Rows are one point carried round by a steady rotation, each followed by how many ticks it has turned.
The counts run from 0 to 186.
[204 134 164 103 109 109 118 133 136  76 118  88 140 104 137 113 112 141
 117 110 145 106 105 111 122 168 142 184  97 158  98 158 124 111 121 133
 103 131 153 155 113  86 114 171 186 185 157 137 138 121 125 135 128 165
 114 126] | 8
[ 97 110 126 112 144 101 176 106 103 133  98  90  87 112 136 148 100 148
 171 127 101 157 167 101 127 131 135 144 112  95 114 122  61 144 135 141
 192 139 138  84  98 121  88 151 159 139 177 130  79 153 126 132 147 162
 137 115] | 41
[ 90  67 131 111 154 120 132  99 133 156  66 165 139 164 171 143 117 127
 107 161  96 104 102 124  96  72 142  85 153 100 171 112 136 120 148 137
 132 120 105  89 145 149 122 103 111  81 161 140 155 146  89 119  97 116
 116 129] | 111
[ 96 135 137 106 104 108 145 109  93  94 109 149 126  85 161 172 116 101
 135 102 139 123 142 109 187  87 109 116 167 172 121  99  70 132 122 133
 138 135 140 129 152  81 166 155 157 146 135 130 111  68 126 122 121 157
 126  90] | 153
[138  97 138  98 133 201 159 134 120 154 128 176 127 125 127 127 159 148
 117 111 136 170 135 115 126 152 147 120 156 153 144 133 107 164 181 122
 148  81 122 121  97 156 108 132 106 125 121 118 110 140 134  33 141 108
 109 172] | 101
[145 110 200  75 173 131 180 123 129 150 126 124 171 128 114  66  99 125
 133 126 129 126 113 138  78 142 142 102 132 151 103 102  89 108 157 106
 145  94 118 124 110 140 138 174 156 129 159 105 170 143 135 119 100 138
 140 114] | 107
[163  90 132 118 126  72  91  74 107 122  76  98 154 107 152 110 119 111
  92 102 101  95 121 143  88 131 145 130 118  98  97 152 145 143 132 158
 151  93 156 121 140 113 158 152 146 139 173 156  99 114 106 134 145 101
  87 153] | 45
[138 153 181  88 146 146 116 134 138 124 133  89 144 106 113 108 118 138
 101 122 136 141 113 145 125 147 142 129 143 144 104 159 169  78 120  93
 118 112 168 172 113 145 149 192 161 151 151  85 171 123 146 122 132 161
 160 153] | 57
[138 148 107 108 151 112 120 155 147 145 155 131 125 127 109 102 100 142
 170 141 161 146  84 111 131 157  95 136 142 127 140 100 126 157 145 118
  92 121  62 132 167 106 153 105  95 101 133 129 165 101 127 161  47 154
  97  96] | 146
[114 123 137 125 121 182 158 127 131 128 132 142 115 103  90 112 147 124
 152 158 179 145  51 136 175 112 141 172 150 166 145  92 152 113 100 105
  92 109 117 111 116 150 122 125 110 129 147 155 172 106 132 128  70 144
 169 105] | 68
[131  83 165 116 109 132 157 107 119 100 114 121 130  78 133 106 120 120
 117 146 156 136  80 141 171 162 138 194 123 173 115 121 119 108  96 103
 110 127 132  92 126  91 105 129 164 164 182 176 119  97 123 121 123 177
 180  96] | 38
[136 106 157 103 146 111  98 127 126 152 117 164 146 106 133 122 115 112
 101 114 113  85  83 120 102 136 102  84 162 132 133  91 160 117 160 137
 146 108 137 185 188 169 158 132 148 118 123  93 167 103 108 148 103 106
  81 147] | 143
[116 130 102 151 129 164 130 104 124 154 110 150 106  95 108 144 152 175
 147 114 124 178 131 126 128 154 142 109 124 113 122 173 151 161 147 104
 136 152 127 144 114 141 126 147 150 137  95 144 121 133 131  85 201 128
 134 218] | 52
[138 126 124 153 110 132  92  98 142 118 148 107 174 141 121 131 134 147
 144 178 147 161 122 125 181 152  95 187 105 148 133 154 151 137  86 101
  70 125 112 104  98 123 144 134 128 118 143 178 121 107 157 109 134 193
 154 119] | 166
[156 118 173  64 142 149 186 127 128 131 114 121 114 110 141  86 130 142
 115 138 157 144  72 143 131 145 169 155 135 176 119 130 127 106 129 112
 113 126 143 121  93 125 108 154 149 166 185 129 150 123 135 122  93 163
 145 119] | 186
[142 171 157 126 148 158 138 127 142 109 118  86 124 136 113 118 115 142
 154 117 133 158 147  93  99 170 141 133  81 115 143 171 121 103 142  91
 116 125 131 137  98 110  75 152 182 146 120 106  85 157 130 105 165 191
 169 138] | 89
[165 189  97 170 130 115 106 138 134 144 152 127 151 109  84 139 124 149
 181 123 168 149 133 126 166 136  86 133 121 145 121 146 143 167 117 129
  89 119 127 161 151 145 178 156  95 104 135 152 142  73 161 133 115 145
  96 124] | 17
[111 128 165 132 105 103 154  97 106 107 100 123 132  74 156 154  99  82
 119 111 154  99  99 124 159 100 122 134 149 176 122 112 100  99 107 124
 106 132 153 137 162  90 145 165 175 144 158 130 120  85 125 134 116 165
 144  75] | 154
[106 134 104 159 144 119 117  97 106 120  85 161 124  91  78 143 133 119
 130  96 128 137 134 106 114 137 134  99 107  98 135 144 127 156 121 104
 135 128  87 130 162  78 137 127 166 117  66 177 102  94 113 125 189 108
 110 181] | 83
[123 141 103 107 145 127 106 160 113 127 146 141 117 111 112 105 135 123
 114  91 151 151  99 135 109 133 127 121 171 117 129 126 128 194 149 123
 128  72 114 163 159  86 168 111  78 113 126 135 148  91 147 112  76  77
  97 157] | 65
[184 139 141 151 147  72 101 149 136  99 133  56 176 136 117 107  70 157
 140  89 124 106 126  99  83 142 136 181 109 104 112 151 123 159 135 139
 113  91 132 134 122  99 141 152 123 137 145 121 138 145 125 122 104 130
  99 126] | 126
[ 97 120 133 129 122  95 166 105 105 135  76  85  87 112 138 174 105 131
 152 146  97 120 157 115 143  87 133 126 119  91 126 130  75 103 125 153
 172 158 148  99 128 141  86 141 144 130 185 156  79 136 141 143 151 174
 117 109] | 42
[119 111 100 153 167 118 109  62 142 123  72 117 114 172 161 126 145 145
 152 153  91 105  94 103 134  94 132 154  90  99 163 116 154 126  98 129
 118 135  78  91 119 142  96  95 119  94 122 191 117 160  88 135 107 143
 113 105] | 80
[123 149 109 147 165  97 144  85 155 138  78  80 110 170 110 114 110 152
 177 158 123  98 110 111 117 101 120 142  86  89 157 117 137 128  98 124
 103 125  87  96 126 121 108 103 112  92 154 172 116 139 113 169  82 163
 118  88] | 79
[182 128  93 151 137 115  88 105 133 178  85 112 118 142 164 156 126 159
 123 123 103  81 114  93 119 107 135 115 135 113 174 154 174 110 130 162
 131 138 169 140 136 171 105 119 148 141 160 138  96 142 116 108 132 132
  69 140] | 13
[ 77 141 101 106 161 163 122 148 148 141 124  96  94 145 150 158 136 170
 134 127  85 126 139  94 129  84 137 120 167  75 167 109 163 102 142 136
 144 111 153 151 127 190 117 149  93 111 146  80 147 160 131 135  81 141
 120 132] | 61
[135  86 158  96 125 132 171 112 120  92 117 105 125 120 147  81 121 139
 116 122 118 159  98 127 131 175 158 188 114 155 111 138  93 131 131 100
 131 111 121  90 102  94  93 126 171 164 178 150 118 141 107  94 131 187
 165 108] | 39
[117 139 163 142 189  82 163 100 135 122  87  79 142 115  85  69  89 120
 153 100 118  91 101 136  78 131 132 133 101 101  96 106 102 146 115 109
 143 112 110 136 140 108 148 155 151 114 144 130 141 130 127 164  96 123
 116 111] | 77
[103 179 124  99 135 149 114 150  99 151 136 141 101 148 143 162 123 141
 124 144 135 179 145 102 170 117 107  57 170 157 162 146  95 150 169 112
 161 156 148 139 120 139  96 106 154 102 158 115 102 118 166  93 135 180
 132 147] | 23
[ 53 132 141  88 151 147 184 121  82 123  88 136  82 111 101 147 118 117
 151 111 126 149 140 106 157  64 155  98 155 134 123  87  65 148 139 128
 194 142 138 109 126 118  84 127 153 126 122 137 105 126 158 118 132 141
 118 131] | 72
[165  99 100 186 128 146  88 129 142 142 108 125 134 133 119 177 127 179
 139 155 134 109  96  97 154 121 153 153 114 109 175 163 187 145 133 137
 112 126 152 132 112 170  84 102 112 139 127 168 127 160  97  98 151 128
 108 167] | 130
[120 161 115 105 116 115  93  91 117  86 128 119 153 132 123 164 129 115
 136 110 149 154 163  92 167 117 107 133  98 140 118 148 128 139  87 125
  85 110  96 122 147  56 152 145 118 112  89 190 106  74 141 124 142 147
 107 147] | 85
[ 96 122 149 142  96  94 122 116  93  76 100  94 144  98 148 203  90 110
 114 115 111  85 147 111 147  66 143 121 147 122 129 156 117  94 102 153
 122 135 182 134 152 116 132 179 159 142 140 134 131 135 105 139 153 153
 127 141] | 123
[145 109 113 153 125 145  89 132 112 117 137 158 159 109 104 149 138 148
 124  93 124 145 145  93 151 147 129 115 135 128 121 163 143 200 154 132
 150 104 131 160 121 143 128 124 118 131  88 152 121 130 127  74 169  79
  67 205] | 132
[ 67  87 107 158 155 153 124 114 132 157 114 139 108 129 145 137 131 145
 135 164  95 111  69 111 140 128  90 152 148  87 174  70 143 131 124 108
 118 103 108 114 138 181 124  99 115 111 157 109 150 147  70 136 100 148
 129 103] | 31
[146 160  95 158 146 116 120 126 137 171  84  86  98 133 144 185 119 166
 167 150 118  83 130  84 135 104 134 129 102 106 175 135 157 103 131 164
 136 158 169 144 144 186  86 146 135 130 161 117 103 140 115 135 132 167
  82 133] | 12
[123 117 141 114  70 106 120 111 103  73 107 121 127  53 125 203 104 113
 142 108 149 124 140 101 182 110 129 153 117 162 113 129 117  98  83 146
 109 146 150 166 150  96 139 168 158 167 105 173 126  83 124 144 148 157
 115 142] | 6
[165 133 180 141 130 109 158 112 109 111  94 102 135  99 134 109  99 113
 116 110 152  90  77 128 125 129 143 135 132 173 129 120 104 105 109 106
 113 113 163 121 151  83 130 148 190 166 175 131 130  90 120 136 114 188
 151  85] | 155
[144  94 101 201 133  99  82  84 109 155  68 137 144 125 160 136 140 133
  98 137  98  89  92 116 116 117 120 119 135  97 156 155 152 166 126 135
 136 119 164 106 146 134 120  97 134 123 160 179  84 132  91 108 158 144
  98 130] | 161
[ 87 134 134  90 133 123 167  96  98 131  82 126  92 107 100 165 121 101
 110 126 131 117 129 125 172  47 144  69 145 145 138 108  80 122 123 137
 158 139 156 105 149 111  97 126 142 120 149 176 103 101 151 147 105 147
 122 110] | 73
[135 176 130  96 144 142 118 131 128 106 127  71 105 164 145 150 109 156
 137 113 100 162 177  69 124 138 133 133 105 101 143 172 106 112 144 122
 133 115 130 130 110 122  58 149 143 130 126 104  72 178 134  94 129 177
 138 136] | 90
